[128 104 118 150] gives 128, 150

[[135 135 124 148 126 129]
 [125 131 151 149 126 132]] gives 135, 132

[[132 136 129 114 121]
 [114 105 155 127 129]
 [127 127 130 128 128]] gives 132, 128

[130 123 114 140 147 103] gives 130, 103

[[145 122 122 129  99 130 142]
 [125 148 136 132  99 140 129]
 [107 143 130 128 152 133 115]] gives 145, 115

[[127 128 128 128 127]
 [122 135 131 123 134]
 [102 149 138 115 140]] gives 127, 140

[119 136 127 150 143] gives 119, 143
---
[103 111 138 132 152 119] ans = 132

[155 116 110 153 126 126 127] ans = 127

[134 139 137 157 143 136] ans = 139

[[123 125 121 127 136 149 128]
 [124 128 128 129 131 128 124]
 [117 125 120 132 139 151 116]] ans = 139

[[153 155 115 132]
 [116 130 100 130]] ans = 132

[126 122 106 139] ans = 122

[124 135 148 127 106] ans = 127

[[116 119 127 112 146 108]
 [152 147 129 119 127 107]] ans = 146

[116 100 104 101 117 102 132] ans = 116
---
[[117 108 116 139 109]
 [100 139 132 120 133]]: 116

[126 134 135 103 127]: 135

[129 128 104 144 113]: 104

[117 120 105 103 117]: 105

[126 141 152 123 121]: 152

[127 129 151 145 128]: 151

[150 127 122 106 102]: 122
---
[[143 133 127 136 127 130 134]
 [151 123 124 145 131 121 126]
 [131 131 130 130 128 127 124]] ==> 128

[[129 152 132 116 119 129 121]
 [148 132 135 132 119 144 143]
 [118 115 117 120 128 136 152]] ==> 128

[[127 148 110 138 127 116 124]
 [127 135 105 135 124 140 117]
 [139 127 128 128 127 129 129]] ==> 127

[[126 136 121 122 127]
 [127 146 126 128 127]
 [133 128 106 124 133]] ==> 106

[[119 151 130 134]
 [142 130 148 118]
 [121 146 133 117]] ==> 146

[[116 112 118 122]
 [118 135 123 113]
 [129 128 103 132]] ==> 128

[[122 138 121 104 110 135 158]
 [135 137 123 124 120 131 120]
 [126 131 128 128 133 137 118]] ==> 133
---
[[127 125 119 130]
 [131 128 129 128]
 [121 117 120 155]]
125

[[152 117 113 141 132 121 128]
 [ 99 121 142 127 129 127 123]
 [129 134 126 111 114 125 144]]
117

[[129 115 100 134 124 138]
 [116 126 126 138 115 129]
 [127 129 105 130 134 132]]
115

[[116 146 151 122 129 134]
 [141 116 136 118 119 141]
 [121 129 140 135 124 127]]
146

[[115 140 114 141 112]
 [123 125 109 123 113]
 [138 128 127 153 116]]
140

[[108 120 132 126 126 120 117]
 [123 131 126 153 115 130 139]
 [110 138 123 136 126 108 136]]
120
---
[[151 124 119 126]
 [145 116 113 138]
 [146 114 111 136]] out 114

[[103 155 104 128 148 151]
 [131 137 128 118 132 133]
 [134 117 133 119 129 129]] out 119

[[117 122 133 140 105 137]
 [129 128 119 137 109 135]
 [128 127 131 125 137 127]] out 125

[[149 150 127 133]
 [151 145 128 137]
 [152 111 124 125]] out 111

[[110 125 107 119 113 121 122]
 [112 134 127 130 134 157 134]
 [132 135 133 125 116 144 136]] out 116

[[143 137 132 106 121]
 [143 135 132 107 120]
 [143 141 133 106 124]] out 133
---
[[134 134 111 136 131 137 113]
 [111 122 127 125 135 122 117]
 [124 125 143 122 134 131 151]]: 124

[[115 137 148 136]
 [135 126 100 105]]: 135

[107 131 105 124 133 130 121]: 107

[156 136 136 132 146]: 156

[124 132 127 152 119 143]: 124

[153 126 121 140 123]: 153

[102 103 127 117 122 146]: 102
---
[[127, 119, 122, 125, 156, 125], [135, 132, 111, 131, 128, 150], [133, 133, 152, 123, 150, 111]] yields 156
[[136, 141, 142, 156], [131, 141, 144, 107], [144, 105, 123, 115]] yields 142
[[145, 103, 135, 147, 113, 137], [139, 101, 118, 133, 105, 134], [128, 140, 158, 133, 141, 113]] yields 113
[[138, 151, 155, 140, 150], [106, 135, 124, 154, 103], [134, 127, 120, 130, 122]] yields 140
[[149, 113, 138, 121, 146, 125], [131, 128, 119, 119, 133, 121], [116, 137, 125, 126, 107, 121]] yields 146
[[134, 139, 146, 143, 120, 129, 152], [136, 121, 132, 109, 109, 129, 134], [125, 135, 123, 144, 114, 104, 115]] yields 129
[[136, 99, 123, 116, 126], [121, 114, 129, 108, 131], [125, 103, 129, 116, 131]] yields 116
[[133, 133, 134, 130, 138], [158, 148, 134, 132, 133], [138, 138, 150, 133, 145]] yields 130
[[142, 100, 127, 138, 110], [143, 127, 140, 124, 130], [126, 127, 134, 151, 134]] yields 138
[[105, 150, 129, 128, 140, 149], [128, 140, 125, 156, 141, 129], [121, 137, 108, 114, 135, 117]] yields 140
---
[149 100 126 156 117 137] --> 149
[149 130 128 129 145] --> 149
[145 156 114 145 142] --> 145
[103 128 142 113 107] --> 103
[147 112 104 131] --> 147
[118 100 114 133 133] --> 118
---
[[119 123 113  99 120 114]
 [116 135 116 117 111 111]] ==> 135

[[133 148 134 148 152]
 [113 120 144 128 127]
 [130 125 118 132 124]] ==> 120

[[124 143 141 126 123 125]
 [126 123 117 141 154 117]] ==> 123

[[136 133 151 134]
 [128 136 132 111]] ==> 136

[[139 129 114 142 130 135]
 [146 133 107 133 133 136]
 [146  98 118 142 126 140]] ==> 133

[[117  99 104 112 129]
 [133 121 101 115 107]] ==> 121
---
[[125 131 118 147 139 138 132]
 [126 122 106 158 124 136 113]
 [122 123 134 121 130 128 129]]: 128

[[123 107 122 143 138]
 [145 125 154 134 149]
 [133 139 150 125 150]]: 138

[145 124 132 131 103]: 131

[153 131 129 110 105]: 129

[136  98 148 129 131]: 131

[153 137 133 150 154]: 150

[131 151 111 142 126]: 131
